Here is a table of points, one per row:
c(-83, 79, 50, -84, 2, -4, -24, 8, -31, 12, 16, -4, 67, 3, -33, 39, 43, -21, 1, 13, 31, -12, 11, -3, 77, -34, -44, -25, -32, -17, 31, -27)
c(-30, -17, -1, -19, -2, -22, -12, -1, 15, 87, -31, -7, -32, 9, 47, -13, -22, 11, -6, -65, -41, -28, -15, 74, 37, 79, 73, 2, 7, -8, 23, -49)
c(65, 32, -14, -37, 74, 39, 55, -3, -37, 8, 42, -21, -51, 9, -13, 93, 37, 7, 38, -14, -92, 74, -24, 68, 15, 51, 11, -28, -33, -57, -40, 46)
c(-16, 41, 38, 5, 41, 51, -25, 20, 0, -31, -79, 7, -40, 40, -8, -45, 14, 40, 29, -18, -46, -25, -15, 4, -56, 24, -5, 46, -17, -79, -38, 50)
c(25, 70, 22, -9, 35, -66, 0, 12, 22, -18, -11, -14, 30, -40, -50, 78, -30, 19, 3, -36, -82, 50, 27, -3, 53, -52, -8, 6, 57, -93, 49, -2)
c(-61, 34, 55, -15, 48, -94, -55, 14, -8, 45, 34, 5, 32, 21, -26, 4, 2, -17, 43, 45, 73, -4, -14, -5, -8, -12, 69, -21, 75, 0, -15, -7)
c(-43, -6, 11, -84, 66, -10, 18, 30, 20, -21, -38, 6, -82, 82, 21, 69, -9, 47, -40, -33, -46, 2, -46, 64, -38, 12, 52, 10, -1, -15, -101, 39)
c(49, -12, 8, -4, -10, 26, 63, -19, -17, -55, -8, 0, -30, 14, 51, -41, -26, 29, -4, 20, 48, -40, -27, -2, -43, -32, 10, -4, -10, -49, 28, -25)
c(-26, 36, -26, -32, 0, -38, -41, -26, 4, 45, -27, 46, -10, 9, 41, -31, -16, 13, 0, 42, 6, -32, -25, -27, 0, 9, 84, 11, -83, 76, -36, -38)
c(55, 61, -29, 48, -7, 39, 112, -4, 4, -39, -25, -16, 12, -72, -37, -7, -14, -127, -25, 2, 28, 9, 48, 40, 0, -1, -91, -11, 56, -5, 9, -37)
c(18, 4, 14, 12, 42, -24, -52, 24, 35, 10, 4, -9, 54, -13, -26, -10, 27, 43, -14, 25, -25, 47, 3, 61, -96, -47, -109, 50, 19, -57, 49, -23)
c(0, -50, 2, 26, -20, -26, -24, -18, -23, -58, -1, 18, 29, 6, -56, -35, 12, 4, 14, 4, -10, 32, -26, -20, 15, -5, -62, -31, 44, 26, 44, -56)
c(18, 3, -35, -65, 6, 28, 74, 5, -15, -3, -10, 21, -113, 23, 49, -47, 2, 28, 4, -42, -23, -48, -26, -80, -12, 57, 0, -78, 30, 9, -29, 75)
c(25, -20, 18, 31, -11, -17, -41, -54, 27, -11, 45, 2, 3, 23, -1, -46, 42, 72, -34, -31, 55, 42, -54, 27, -27, -40, -14, 65, -9, -56, 16, -65)
c(-94, 16, -36, 48, -117, 8, 5, 1, -16, -13, 33, 75, -3, -29, 66, 26, -37, 38, -7, -64, -4, -11, -56, 25, 20, 19, 22, -35, -52, 56, -52, -2)
c(32, -63, -25, 45, -58, 62, -25, -31, 4, 54, 4, 18, 19, 13, 23, -37, -29, 109, 19, 65, -55, 49, -20, -42, -16, -70, 40, -23, -3, 27, -3, 26)
c(14, -38, -62, -45, -31, 19, -46, 17, 29, 50, 45, 1, -63, -33, 10, -53, -16, -15, 81, -25, -65, -13, 40, -11, -39, 35, 55, -34, -8, 30, 0, 27)
c(-21, 8, 10, 7, 7, -4, -24, -25, 4, 85, 21, -104, 27, -78, -15, 28, -23, -1, -61, 27, -69, 40, 55, 54, -48, -1, -31, -30, 32, 29, 16, 35)
c(15, 15, 49, -18, 26, -17, 9, 31, 0, -15, 20, 29, -1, 0, -41, -29, -14, -36, 27, -24, 11, 9, -71, 14, 22, -28, 2, 2, 1, 3, 14, 0)
c(-2, 27, 28, -50, 50, 27, -26, 41, 7, -2, 30, 57, 23, 12, -50, 120, -43, -38, 6, -36, -79, 57, -20, -13, 50, -57, -70, 15, 66, -76, -1, 38)
c(-24, -5, -24, 12, 59, -11, -49, -6, -34, 32, -3, -80, -13, 36, 28, -36, 53, 39, -4, 43, 2, -61, 35, -8, -29, 18, 77, -38, -83, 44, 0, 15)
c(-32, 27, 58, -33, -15, -9, -55, -20, 31, 2, -2, -19, 111, -39, -4, 4, -17, 6, 6, 45, 44, 5, 39, 1, 22, -38, -55, -8, -26, -14, 127, -1)
c(46, -67, -62, -37, 5, 81, -19, 73, 4, -36, 60, -33, 57, -69, -3, 58, 4, 26, 0, 36, -127, 46, 25, -49, -34, -7, -81, -42, -51, 47, -6, 18)
c(27, 18, -14, -14, -14, -22, 35, 15, -16, -58, -8, 44, -49, 63, -60, -18, 57, 5, 49, 6, -6, -116, -30, 6, 35, 14, -11, 43, -28, -100, 18, -36)
c(-43, 53, 40, -2, -22, -30, 16, -29, -31, -40, 31, 42, -42, -40, -30, 83, -23, -100, 24, -20, 25, -3, 40, -27, 20, -20, 36, -21, 29, -13, -50, 46)
c(-29, -43, 0, -50, 42, -28, -35, -48, -29, -6, 10, -13, 67, 17, 82, -51, 2, -22, -50, 44, 40, -110, -31, 53, 52, 42, 85, -23, 0, -47, 33, 1)
c(34, -13, -86, 127, -59, 20, -19, 61, 5, 36, 24, 29, 59, 3, -47, 23, -23, 13, 50, 15, 28, 0, 58, 4, -34, -31, -71, -11, 26, 91, -23, 20)
c(35, -20, -48, 29, -5, 22, -9, 51, 28, 35, 33, -54, -4, -49, 10, -17, 27, -67, -72, 54, -44, 33, -16, -14, -35, 16, 53, 9, -72, 4, 5, 5)
c(23, 8, -55, 21, -27, 106, 77, 26, 12, 33, 78, 8, -28, -19, -10, 44, -26, 0, 30, 22, -82, 44, 9, -6, -47, 29, -108, -15, -37, 57, -1, 45)
c(19, -28, -14, 49, 87, 32, -1, -20, 28, 53, -54, -30, -76, 79, 43, -72, 12, 38, -80, 36, 15, -80, -8, -7, -56, 30, 30, 59, 20, -51, 44, 42)
c(-62, -22, 60, 11, -13, -44, -62, -56, 9, 68, 20, -35, -39, 59, 34, -78, -7, 43, 21, -2, 43, -45, 15, 4, 5, 96, 57, -59, 24, 49, -7, -26)
c(-52, -76, 46, 36, -26, 64, -30, 7, 15, -3, 5, 22, -44, 8, -21, -4, 20, 32, 33, 38, 2, 18, 26, -57, 43, -44, -19, 20, 21, 104, 10, -34)
c(28, 6, 28, -37, 48, 50, -30, 0, -7, -10, 30, -2, 1, -5, -57, 18, -24, 1, 41, -104, -27, 5, 2, 2, -19, 4, -6, 66, -6, -31, -99, -26)
c(24, 88, 9, -6, 71, -25, -6, 40, -38, 21, -17, 13, 3, -17, 21, 2, 48, -45, 9, -8, -62, 66, -52, -9, -15, -16, 30, 30, -20, -61, 28, 19)
c(61, 29, 12, 73, -17, -23, 52, 8, -25, -12, 10, -29, 88, -106, 2, -33, 21, -25, -12, 33, 19, 11, 15, -6, 11, -10, -11, -23, -21, 36, 41, 1)
c(-25, 17, -2, -11, 45, 61, -30, 6, 29, -48, -3, 22, 17, 14, -79, -43, 30, -88, 32, -41, -71, -3, -47, -34, -1, -27, -3, 32, 73, -57, 34, -53)
c(30, -63, -32, 42, 8, -3, 33, 23, 3, 21, 6, 1, -31, 30, -4, -31, 12, -16, 19, -23, 5, -43, 3, 7, -61, 51, -21, 23, -42, -12, 19, -5)
c(30, 47, 33, -1, -34, 40, -29, -27, -33, -53, -5, -19, 31, 54, -24, -21, 0, -45, 24, -46, -76, 72, -13, -65, 16, 11, 2, -1, 24, -39, -1, 29)
c(54, -64, -10, 70, -68, 14, 28, -27, -36, -45, -36, -8, 63, -50, 52, 30, -38, -15, -30, 23, 35, -15, 59, 11, 31, -18, -1, 26, 64, 6, 44, 20)
c(-36, -10, 44, 127, -43, 22, 60, -35, 6, 1, -29, 17, -43, 80, 62, -17, 69, 4, -5, -16, 84, -41, -10, 25, 6, 0, 17, -37, -20, 28, 19, -1)
c(-29, -31, 38, -110, 33, -72, -101, 7, 48, 22, 56, -59, 58, -58, -56, -1, -57, 51, 51, 5, -30, 27, -4, 92, -32, -48, 25, 48, -1, 35, -7, -16)
c(15, 22, -44, -8, 27, 95, 62, -6, -23, 10, -72, 31, 24, -88, 12, 60, 6, -54, -18, -17, 34, 37, 31, 45, -32, -34, -73, -9, 49, -105, 25, 4)
c(6, -3, -16, 8, -4, -26, -41, -18, 7, -32, -59, -40, -30, -2, 19, 21, -14, 22, -3, -34, 47, -108, 19, -40, 38, 21, 4, 4, 0, 98, -16, -48)
c(-66, 13, 32, 69, -11, -39, 26, -69, -16, 30, 45, -2, 35, 45, 41, -14, -31, 23, -8, 23, 57, -64, 96, 24, 10, -16, 16, -36, -12, 15, 39, -100)
c(-22, 3, 19, 7, -52, -26, -11, -48, -11, 42, -65, -18, 21, 57, 14, -64, 11, 22, 35, 56, 91, -7, 16, -14, 76, -51, -23, 71, 5, -72, 20, 0)
c(43, 15, -71, 19, 29, 73, -48, 21, 1, 60, 17, -82, -6, -33, -49, -12, 16, 9, 19, 20, -111, 45, 53, -48, 19, 41, -18, -25, -9, 58, -34, -15)
c(-51, -63, 44, 99, -7, 1, -9, -44, -19, 12, 36, -1, -64, 12, -22, -12, -30, -3, 11, 13, 103, -77, -16, -9, 34, -25, 24, 19, 2, 127, -4, -44)
c(9, 6, 8, 56, -75, -42, 15, 65, -58, -76, -6, -15, 20, -10, 44, -10, 1, -26, -15, 92, 104, -30, 31, -28, -27, -28, 0, 74, -31, 13, -63, 18)
c(-34, -1, -43, 81, -19, 18, 0, -11, -23, 4, -32, 16, -26, -20, 44, 9, -3, -1, -80, -40, 70, -11, -19, -16, 35, 22, -23, -73, 4, 47, -30, 13)
c(35, -36, -47, -15, -69, 1, 77, -1, 16, -18, 61, 28, 32, 10, 0, 24, -26, -27, 1, -7, 1, 8, 13, 33, -60, 15, -36, 15, -3, 75, 6, -7)
c(-2, -10, 71, -24, -93, -42, 56, -29, -39, -15, -36, 58, -64, 43, -40, 16, 12, 29, -35, -45, 9, 31, -58, 4, 59, -33, 7, 41, 68, -5, -33, 25)
c(-29, -6, 14, 15, -27, -13, -68, -38, -32, -68, -12, 95, -61, 73, 23, 9, -11, -13, -4, 36, 57, -51, -68, -44, 52, -31, 9, 3, 3, 21, 14, -27)
c(-21, 9, 10, 2, -86, 23, 25, -15, -9, -54, -26, 103, -8, -6, -21, 19, -13, -57, 27, -22, -9, 32, -46, -53, 7, -60, 11, 17, 50, -93, 3, -14)
c(27, -16, 10, -41, -22, 19, -30, -7, 0, 39, 62, 35, 3, -9, -45, 26, -50, -12, 54, -51, -31, 32, 11, -18, 22, -46, -3, -28, 25, 104, -8, -30)
c(42, 22, -40, 53, 71, 30, 32, 7, 56, 75, -15, -30, -25, 46, 53, -37, 4, 95, 58, -30, -53, 51, -26, 18, -24, 88, 17, -40, -14, -55, 47, 10)
c(-5, -33, 3, -3, 23, -36, 38, -23, -15, -56, -54, 13, 84, -25, 8, 59, 15, -29, -50, 2, 15, 22, 20, -26, 57, 56, 15, 10, 3, -19, 10, 36)
c(-8, 70, 13, -67, -38, 5, 26, 22, 44, -87, 53, -20, 120, -127, 28, 73, -31, -48, 14, 3, 22, 88, 48, 34, -7, -15, -33, -52, -25, 3, 47, 6)
c(34, -24, -25, 9, 15, 50, 76, 16, -49, 59, -36, 10, -10, -13, 74, -19, 49, 38, 22, -18, 35, -19, -12, 50, -40, 48, 20, 16, -37, -42, -13, 55)
c(44, -19, -28, 10, -24, 0, 125, 16, 10, 36, -97, -22, -127, -50, 1, -32, -15, 4, -20, -4, 28, -8, 19, -49, -110, 1, -25, 13, -35, -20, -36, -52)
There is one direction along which these points spread out most. Take the direction at right angles to it along which they spread out most. Go by this last direction. How many in every 100 of the points above lie lower along it than each point below? Round to a whole number. More than half of the points above lie lower than the first one.
c(38, 71, 16, -56, 68, 23, 12, 17, 20, 27, -78, -5, 48, -64, 30, -10, -18, -6, -42, -3, 8, 31, -13, 8, 43, -41, 9, -36, -6, -40, 33, 75) 41
c(44, -44, -122, -11, 52, 76, -14, -9, 6, -60, 28, -51, -62, 24, 56, -34, 50, 35, -64, 20, 6, 54, 11, 25, 24, -16, 58, 25, -15, -62, -73, -15) 14
c(-31, -13, 27, 31, -12, 15, 12, 28, 6, 7, -34, 25, -26, 69, -30, 7, 44, 65, 69, 13, -33, 46, -45, -72, -25, 26, -43, -33, -15, 115, -19, 22) 27
c(12, 34, 31, -94, 7, 13, 5, 45, 29, 33, 61, -16, 89, -58, -83, -10, -27, -42, 0, 25, -59, -10, 11, 61, 5, -14, -22, -75, 50, 6, -79, -19) 51
c(28, -11, -23, -100, 85, -2, -13, -2, 31, -2, 53, -67, 34, 9, 27, 12, -15, 38, -18, 4, -27, -79, 0, 29, -23, 47, 1, -35, -24, -44, -21, 12) 19
c(58, 37, -58, -13, 16, 3, 84, 4, 26, -26, -15, 44, -127, 57, 59, 35, 8, -48, -72, -35, 44, -50, 14, 10, -39, 11, -5, 32, -43, -56, -43, 33) 19
c(-70, -19, 20, 4, 62, -30, 9, -47, 5, -7, 0, -42, -26, 41, 61, 10, 4, 31, 21, -91, -29, -36, 26, -2, 8, 67, 60, -6, -45, -11, -19, -10) 25
c(-29, -14, -22, -70, 35, -7, -39, 4, 36, 19, -10, -16, 73, -23, -50, -10, 14, 4, -55, 76, -28, -17, 63, -14, -17, 11, 21, -5, 29, -25, 59, -13) 49
c(-13, -38, -2, -77, 37, 14, -9, 6, -25, 21, -16, 39, -63, 68, 1, -34, 40, -21, 42, -29, -81, -3, 2, -34, -24, 90, -13, 66, -9, 27, -100, 19) 5
c(10, 20, 42, -39, -70, -42, -26, 33, 22, -50, -10, 34, -32, -32, -17, -11, -6, -32, -46, -17, 28, 69, -5, -13, -12, -26, 26, -5, 5, 58, -63, -21) 73
c(91, 5, 0, 79, -80, 37, 54, 5, 10, -10, 28, 91, -71, -55, 6, 105, -2, -2, -14, -4, 22, 57, -10, 11, 32, -61, -82, -27, -1, -30, 4, -27) 71
c(-11, -2, -11, 15, -40, -74, 33, 0, 5, -31, -65, -66, 21, 19, 8, 18, 16, 59, -47, 5, 113, 19, -50, -6, 80, 50, 46, 55, 18, -5, 86, 27) 78
c(-30, -65, 44, 39, 1, -127, -60, 30, -4, -62, -44, -12, 52, 46, -26, -74, 6, -34, -8, -4, 73, -23, 20, 2, -33, 37, 84, 72, -29, -21, 51, 9) 80
c(-73, -13, -34, -33, -26, -114, -55, -3, 5, 49, 36, -47, 92, 3, -28, -8, -16, -36, 10, 65, -21, -10, 48, -18, 11, -54, 14, -51, -17, 48, -7, 35) 80
c(-68, 32, 83, -15, 31, -81, -108, -20, -9, -10, 35, 9, 48, 35, -93, -18, -30, 4, 2, 7, 84, -24, -45, 1, 74, -41, -54, 36, 44, 67, 4, -27) 100
